In the rows, 128 means zero.
The same turns and mirrors carry the whole set onto itself and the rows of a family onto each other. Which other rows belong to the same family as each row named below? List them in the order they appear above.
These 32 rows form 4 families of 8 rows each.
mup: [170 140  70 133 118 139 143 159 113 115 114 117 128 117 136 139 133 160
 110 138 119 108 121 155 112 111 118 125]
gatem: [147 146 104 115 121 133 128 120 110  91 110 163 115 114 131 124 118 123
 104  95 107 121 121 134 128 126 141 118]
Seno: [162 137 106 122 129 134 143 167 131  93 149 125 120 141 144 111 129 155
 141 117 121 125 144 143 124 147 114 134]
dipu: [150 127 108  92 133 137 127 101 120  92 124 155 123 114 132 130  90 150
 118 110 111  94 152 146  98 127 120 138]
Lav: [157 147 118 122 139 144 130 116 112  88 123 152 125 115 123 106 127 143
 100 114 106 115 110 146 135 133 141 114]
gizek: [157 137  85 137 131 132 135 173 108 109 118 121 122 118 140 156 122 151
 116 134 117 110 121 154 117 108 121 121]
tove: [115 145 105 118 114 134  87 120 131 118 118 135 122 129 129 135 128 145
 101 119 133 134 140 149 119 125 114 140]
Gam: [137 108 100 101 122 112 125 163 117  83 135 121 134 121 131 136 122 178
 133 139 116 123 139 163 106 123 116 133]
dakef: [154 155 112 123 125 143 137 123 117  82 101 153 120 114 131 108 113 128
 107 121 109 120 120 134 123 142 149 120]
luvo: [134 116 111 107 110 122 115 156 133  81 136 118 125 122 143 139 127 173
 134 153 120 107 142 154 122 129 125 135]
lem: [138 113  96 102  98 115 118 157 126  92 132 109 123 127 127 138 134 173
 126 142 108 113 145 153 122 122 132 134]
meda: [129 147 115 124 114 136 110 112 132 124 113 117 115 129 123 144 105 141
 104 113 124 131 149 132 125 119 114 141]
Zun: [177 126  98 114 106 124 141 155  98  83 126 122 135 121 136 122 104 117
 112 131 127 114 126 151  98 141  97 131]
zis: [120 146 111 124 115 138  98 108 128 114 117 123 114 123 119 146 119 152
 116 108 127 127 130 153 116 132 110 141]
Luk: [139 145 110 106 125 121 133 103 127 115 132 158 125 136 135 123  97 150
 116 115 117  98 153 135  99 133 122 148]
mosi: [170 140  96 106 109 131 146 167 114  81 126 120 144 134 130 118 111 129
 110 151 123 122 141 159  99 134 102 132]
dugip: [183 129  88 113 118 138 136 145 106  85 136 128 134 117 127 121 117 134
 103 144 121 107 127 167 101 140  86 138]
bor: [143 142 104  99 126 148 141 124 109  90 115 164 116 118 126 107 109 130
  95 119 112 122 118 138 117 137 145 121]
ralaf: [167 155  95 121 107 129  91 112 126  87 134 139 143 110 128 128 130 136
 103 143 136 131 129 131 115 111 130 134]
vub: [154 139 104 107 141 140 143 152 128  94 152 112 126 153 128 116 115 145
 144 125 126 124 134 138 125 150 110 139]
zoto: [160 139 127 110 140 154 141 159 132  95 149 110 119 142 129 116 112 151
 125 114 127 117 146 148 123 141 107 126]
sekin: [150 109 107 104 112 124 111 161 128  87 136 119 131 117 141 131 111 164
 139 141 121 122 159 138 116 112 133 137]
nuki: [157 155 102 118 120 129 115 120 125  94 142 141 143  99 132 137 142 135
  88 126 138 121 114 133 105 110 141 126]
libuk: [126 154 110 118 107 146 106 100 142 111 124 140 108 132 128 142 132 143
 108 116 125 128 136 140 128 133 112 130]
vifa: [156 133  82 128 112 137 152 172 119 115 134 117 117 112 130 152 125 146
 120 128 114 114 118 155 120 114 110 135]
nede: [152 140 106 109 138 111 124  95 118  94 125 159 118 133 132 130 103 152
 127 115 110 104 148 141  97 136 121 141]
gole: [143 150  97  95 125 115 134  85 116  97 119 147 135 123 126 126 100 148
 115 116 124 110 139 141 102 134 120 147]
zib: [156 137 100 101 136 136 136 161 133  91 146 114 126 146 124 110 116 165
 143 104 129 117 143 132 116 138 115 141]
vada: [147 164 107 115 117 133 106 113 131  82 119 149 150 107 136 134 126 147
 103 130 140 115 127 136 105 105 136 116]
Toki: [178 125 102 110 110 134 142 157 110  82 121 124 134 136 127 115 123 128
 105 124 120 111 135 148  95 144  91 117]
funo: [158 159 103 111 113 140 108 115 135  87 132 134 141 105 122 152 134 123
 107 137 132 118 121 134 106 106 139 125]
puge: [160 126  86 144 123 121 138 159 104 116 122 117 128 117 130 138 126 156
 113 137 102 125 120 149 135 111 122 137]

Same family as funo: gizek, dakef, luvo, Zun, zis, vub, nede
Same family as vada: gatem, Seno, Gam, mosi, libuk, vifa, gole
Same family as puge: dipu, Lav, meda, dugip, ralaf, zoto, sekin

The same turns and mirrors carry the whole set onto itself and the rows of a family onto each other. Which other rows belong to the same family as each row named below? List them in the order they appear above.
These 18 rows form 6 families of 3 rows each.
T: [103 126 127 117 119 106 127 131  95 126 141 132 115 135 133 142 136 116
 154 122  94 113 141  97 147 135 143 106 117 138 117 135 129]
N: [120 129 145 119 117 121 135 132 120 128 147 126 142 141 131 132 142  96
 129 125 143 114 117 123 105 114 149 134 157 155 106 132 144]
M: [110 130 131 115 124 140 141 127 138 148 159 114 150 127 145 122 148 106
 145 135  92 142 121 103 156 134 133 119 135 139 142 133 126]
L: [136 148 124 128 126 130 144 141 123 117 134 111 110 116 149 139 160 101
 122  93 124 123 123 125 119 155  93 119 124 134 111 135  92]
X: [109 128 131 125 124 116 114 140  84 134 135 121 102 116 139 116 138 127
 128 119 109 129 125 108 139 138 136 132 124 119 113 129  79]
K: [146 133 116 100 113 127 137 122 134 116 153 113 121 115 159 135 138  94
 119 119 130  96 135 122 104 135 126 128 105 114  91 133 126]
E: [137 131 149 143 111 138 127 141 122 127 153 117 141 126 135 107 155 129
 106 107 109 132 101 125 131 152 117 146 135 137 112 125  93]
J: [ 98 108 138 116 118 133 146 105 144 138 138 115 133 131 163 126 146 120
 156 101 112 125 107 118 144 138 128 111 121 138 140 127 145]
A: [139 122 144 108  82 138 120 123 136 132 147 124 143 139 145 113 154 104
 122 117 113 102 114 118 120 114 146 131 122 132 102 137 150]
H: [132 141 161 125 102 122 133 139 131 128 144 109 109 130 137 121 132 119
 122 138 146 146 103 127 132 147 143 149 136 133 105 120 104]
U: [131 126 147  89 101 118 132 141 115 121 130 131 145 107 148 129 128 103
 127 116 126  93 132 128  99 135 142 137 102 121  96 131 122]
F: [112 121 150 124 109 118 104 139  85 118 148 127 118 127 143 124 145 109
 144 100 123 106 131 122 114 130 159 125 111 116  97 123 124]
B: [111 140 131 116 133 136 138 143 145 126 141 122 118 131 128 125 138 119
 147 140 119 121 121 118 168 124 123 125 159 145 105 122 125]
Z: [120  99 131 120 111 133 131 104 133 128 140 115 143 117 154 105 129 125
 118 106 123  96  94 129 112 121 135 133 118 120 101 121 132]
D: [112 133 116 103 141 117 157 124 127 138 159 111 123 106 153 155 155 101
 131 117 119 129 130 131 133 143 120 107 125 116 130 144 138]
P: [ 88 122 139  92 132 119 150 142 120 143 138 126 141  98 135 150 135 103
 138 119 108 116 136 122 145 132 120 109 117 131 129 142 138]
R: [123 124 128 136 119 133 146 112 133 125 125 116 137 128 150 108 130 129
 137 108 107 127  94 105 115 156 112 134 125 146 123 121  86]
G: [118 137 156 114 118 128 140 160 118 124 121 125 117 106 147 125 136 116
 122  98 118 127 135 124 134 158 101 132 118 135 121 127  81]

Same family as H: N, B
Same family as T: X, F
Same family as M: E, A
Same family as R: J, Z
Same family as L: K, D

The same turns and mirrors carry the whole set onto itself and the rows of a family onto each other. Which other rows belong to the same family as each row named below? List them in the order they appear above.
These 32 rows form 4 families of 8 rows each.
suzev: [112 151 127 113 156 136 134 100 138 118 122 114 118 101 111 142 100 109
 124]
fotu: [ 88 143  86 128 134 143 159 108  99 114 155 123 134 127 129 116 121 106
 140]
lafa: [131 183 142 119 139 140 139  83 132 142 120 138 148 101 107 122 101 107
 124]
vaf: [114 181 124 126 139 164 131  79 118 153 127 127 138  92 109 121 111  98
 108]
furo: [115 177 132 123 124 164 141  84 136 133 122 120 159 110 107 129  99 119
 108]
Pemob: [109 142  95 122 128 139 175 115  91 108 148 128 144 111 132 126 115 114
 143]
Lage: [122 176 107 116 131 166 140 101 126 112 129 117 132  87 105 140  95  93
 114]
latat: [118 159 123 116 152 146 131  87 124 140 129 128 124  82  99 128 106  88
 132]
tilu: [108 166 139 117 151 140 144  85 142 137 119 129 138 104 120 129  83 123
 125]
Gefuz: [119 164 120 119 127 160 130  97 134 113 126 107 140 106  98 144 118 106
 108]
goz: [102 157 104 136 118 136 175  98  96 135 146 137 134 132 117 101 119 127
 132]
suves: [120 164 119 119 136 160 123  88 121 136 127 124 137  84  93 124 117  87
 121]
nor: [102 134  97 129 119 126 171  98 114 113 150 122 141 116 126 134 130 109
 132]
bosu: [111 172 127 122 150 148 138  78 121 157 128 132 124  88 113 127 101 102
 119]
donat: [ 92 133 103 123 132 135 142 104 110 100 134 116 149 124 139 107 132 106
 129]
ganuz: [130 183 142 119 139 143 135  84 130 139 117 136 148 101 109 120 102 106
 123]
zes: [ 96 156 108 130 129 137 158 101  91 129 138 135 134 138 128  86 116 123
 132]
dov: [ 98 149 109 133 116 128 182  85 120 131 147 135 160 119 134 119 113 123
 132]
paf: [111 151 121 123 114 130 176  96  93 127 140 146 153 127 142 120 110 117
 136]
mesu: [125 174 117 124 158 155 142 103 126 123 135 113 123  90 102 135 111 103
 114]
Gele: [ 89 145  84 128 131 146 160 107  99 113 156 123 136 129 126 119 123 106
 136]
daf: [124 173 118 121 163 157 137 104 125 120 134 112 125  91 104 132 112 101
 111]
Goreb: [124 186 130 116 117 156 140  82 127 131 121 137 140 102 118 135  91  99
 107]
Fofiz: [106 153 121 121 115 140 160 101  89 121 133 142 160 132 150 108 113 114
 130]
lorom: [118 178 136 110 135 146 138  83 128 130 117 142 131 103 127 130  81  99
 116]
nopip: [107 143 102 128 117 133 168 106  96 121 148 134 135 127 101 103 123 113
 144]
vuv: [ 96 155 108 125 109 131 158  89 105 134 138 145 159 138 130 106 114 110
 146]
Vam: [ 88 149 115 128 130 137 152  91 113 119 131 131 167 126 148  93 113 119
 128]
kez: [101 141 105 123 128 135 150 112  92 113 138 132 135 131 112  88 119 111
 145]
Somi: [104 143  97 119 131 148 158 119  87 101 141 123 151 116 136 112 118 111
 137]
vep: [ 95 155 110 124 113 129 157  88 105 132 140 150 155 138 134 104 109 112
 147]
Malu: [117 168 111 111 149 154 135 102 127 113 124 121 123  87 114 136  87  96
 124]

Same family as Fofiz: Pemob, Lage, paf, Goreb, lorom, Somi, Malu
Same family as mesu: fotu, lafa, ganuz, Gele, daf, vuv, vep
Same family as dov: suzev, furo, tilu, Gefuz, nor, donat, Vam

The same turns and mirrors carry the whole set onto itself and the rows of a family onto each other. Which other rows belong to the same family as each row named below? List them in the order they appear above.
These 16 rows form 4 families of 4 rows each.
Suz: [123 140 134 122 154 134 139 153 119 132 113]
gigag: [116 132  98 147 129 125 126 129 108 120 155]
rus: [140 127 118 125 126 137 134 119 141 138 117]
pur: [120 147 137 135 146 106 131 158 131 129 118]
Bilag: [128 135 149 139  95 125 155 147 119 114 138]
diron: [ 97 135 137 132 114 129 141 135  95 127 145]
mivog: [121 151 133 125 150 108 132 145 132 133 115]
tulo: [141 125 112 121 119 141 118 133 128 131 115]
kibiv: [120 156 130 140 140 104 146 150 142 125 129]
pap: [135 127 131 141 127 108 124 121 150 142 120]
res: [121 129 143 135 107 131 151 139  95 111 148]
Fufo: [139 112 128 163 123 123 146 130 118 115 156]
fomog: [119 131 144 131 106 128 157 132 107 106 141]
rava: [115 122 116 159 118 124 138 128 111 125 162]
Gato: [141 126 123 129 132 132 129 132 147 139 111]
mov: [121 125 113 162 123 125 128 137 110 132 162]

Same family as fomog: rus, pur, mov
Same family as mivog: res, rava, Gato
Same family as gigag: Bilag, tulo, kibiv

The same turns and mirrors carry the whole set onto itself and the rows of a family onto each other. Which other rows belong to the same family as each row named below? List them in the order they appear above.
These 32 rows form 4 families of 8 rows each.
nepib: [138 143 146 142 132 148 120 111 128 131 133 120 133 120 130]
rere: [138 133  97 155 107 156 118 120 136 110 124 122 136 125 125]
mif: [103 146 136 113  94 130 108 123 151 149 137 107 137 129 132]
Konod: [117 139  99 119  97 107 121 155 171 136 129 114 138 115 124]
fazo: [123 141  93 140  97 116 127 155 171 119 123 115 135 117 119]
Kup: [133 139 128 107 146 110 122 117 139 140 126 113 143 107 138]
dit: [103 150  98 125  99 108 121 132 171 120 117 101 139 121 127]
gezo: [144 144 113 148 145 127 133 117 141 107 115 117 137 111 128]
bilo: [134 146 135 160 121 153 122 114 135 116 129 119 130 123 126]
fede: [122 150 124 163 102 151 121 120 147 112 126 114 130 130 122]
govur: [150 137 105 153 131 127 134 145 149 112 123 127 133 109 121]
lusis: [144 141 125 128 154 120 130 115 134 123 121 118 140 107 134]
sas: [ 99 150 125 130  84 134 110 126 159 135 133 104 134 132 126]
Pekil: [116 142 121  96 128 102 117 124 151 145 126 107 144 112 138]
sus: [123 134 110 104 111 104 120 152 161 149 133 116 139 111 130]
Kodup: [131 149 101 156 125 126 132 123 154  99 112 112 136 118 123]
semat: [135 125 121 104 122 139 106 115 126 151 137 122 142 117 138]
tafur: [122 135  89 148  88 150 113 125 149 115 124 115 137 130 123]
Dil: [149 129 109 145 125 156 118 114 124 120 127 127 137 120 129]
rumoz: [148 126 119 123 132 149 113 113 120 138 132 127 140 116 135]
gova: [116 142 147 110 113 131 109 117 139 154 140 112 137 123 135]
Gase: [151 130 122 116 143 115 127 142 140 141 133 127 139 103 131]
lasit: [136 131 120 102 129 107 122 145 150 150 135 122 140 105 132]
puref: [110 132 101 107  86 134 103 127 150 145 133 111 142 127 132]
Vus: [137 138  95 154 112 124 131 150 162 110 121 121 133 114 119]
zaf: [156 133 116 138 144 123 132 141 141 125 128 128 136 104 126]
velav: [107 152 120 151  86 142 116 125 157 120 128 108 131 133 122]
zeze: [111 135  92 128  79 140 107 129 153 129 127 112 138 131 126]
Lev: [120 128 113  98 103 133 103 122 137 155 137 115 143 122 137]
Laf: [130 142 149 122 129 139 114 112 129 145 139 117 136 119 135]
Demar: [104 146 109 104 107 101 117 129 164 137 123 102 142 117 133]
gom: [114 151  95 147 106 118 127 130 166 105 112 106 137 121 124]

Same family as lasit: Konod, fazo, govur, sus, Gase, Vus, zaf
Same family as bilo: nepib, mif, fede, sas, gova, velav, Laf
Same family as rumoz: rere, semat, tafur, Dil, puref, zeze, Lev

The same turns and mirrors carry the whole set onto itself and the rows of a family onto each other. Which other rows belong to the same family as each row named below? List them in the order they appear above.
These 32 rows form 4 families of 8 rows each.
gif: [145 127 154 122 113 130 102 122 134]
gadip: [140 135 166 120 120 143 122 138 129]
deti: [120 110 150 149 127 121 152 120 140]
goti: [115 152 128 147 135 109 140 128 147]
giku: [129 161 138 127 125 132 122 122 114]
mazun: [126 128 154 105 114 138 122 127 128]
vokuv: [134 163 139 130 128 132 122 126 113]
Zuviv: [152 130 150 115 134 131 124 146 126]
Bag: [115 126 148 162 113 135 145 117 130]
mupag: [118 119 159 165 131 115 126 129 138]
nusa: [131 161 133 125 129 130 122 123 113]
Neme: [129 106 140 149 137 115 154 125 138]
tuler: [139 128 143 168 132 128 145 134 130]
nilu: [135 118 114 149 137 114 145 127 127]
Lupu: [110 117 122 140 118 122 145 111 126]
Tud: [129 109 150 152 133 121 152 126 140]
kugot: [109 153 133 148 132 111 141 125 148]
Refi: [129 142 149 132 100 140 112 124 143]
goto: [119 105 141 142 130 116 154 120 139]
Kalu: [141 125 146 116 114 127 101 119 132]
Falo: [154 135 120 124 127 120 113 136 138]
Seg: [127 113 143 158 143 103 128 134 137]
kani: [103 113 149 148 124 111 127 117 137]
mizi: [137 124 137 100 128 128 124 134 126]
Pifa: [149 125 142 118 120 122 101 125 132]
leno: [153 127 151 123 121 126 102 128 132]
guf: [113 108 132 143 136 101 129 122 135]
dovi: [117 152 134 152 136 111 141 129 150]
Luse: [156 145 146 142 118 134 113 140 142]
roz: [113 153 136 152 132 113 139 127 148]
bivez: [134 161 133 128 132 130 122 127 112]
bel: [130 133 121 113 107 125 112 119 138]

Same family as Luse: Bag, tuler, nilu, Lupu, Refi, Falo, bel
Same family as goto: gif, deti, Neme, Tud, Kalu, Pifa, leno
Same family as nusa: goti, giku, vokuv, kugot, dovi, roz, bivez

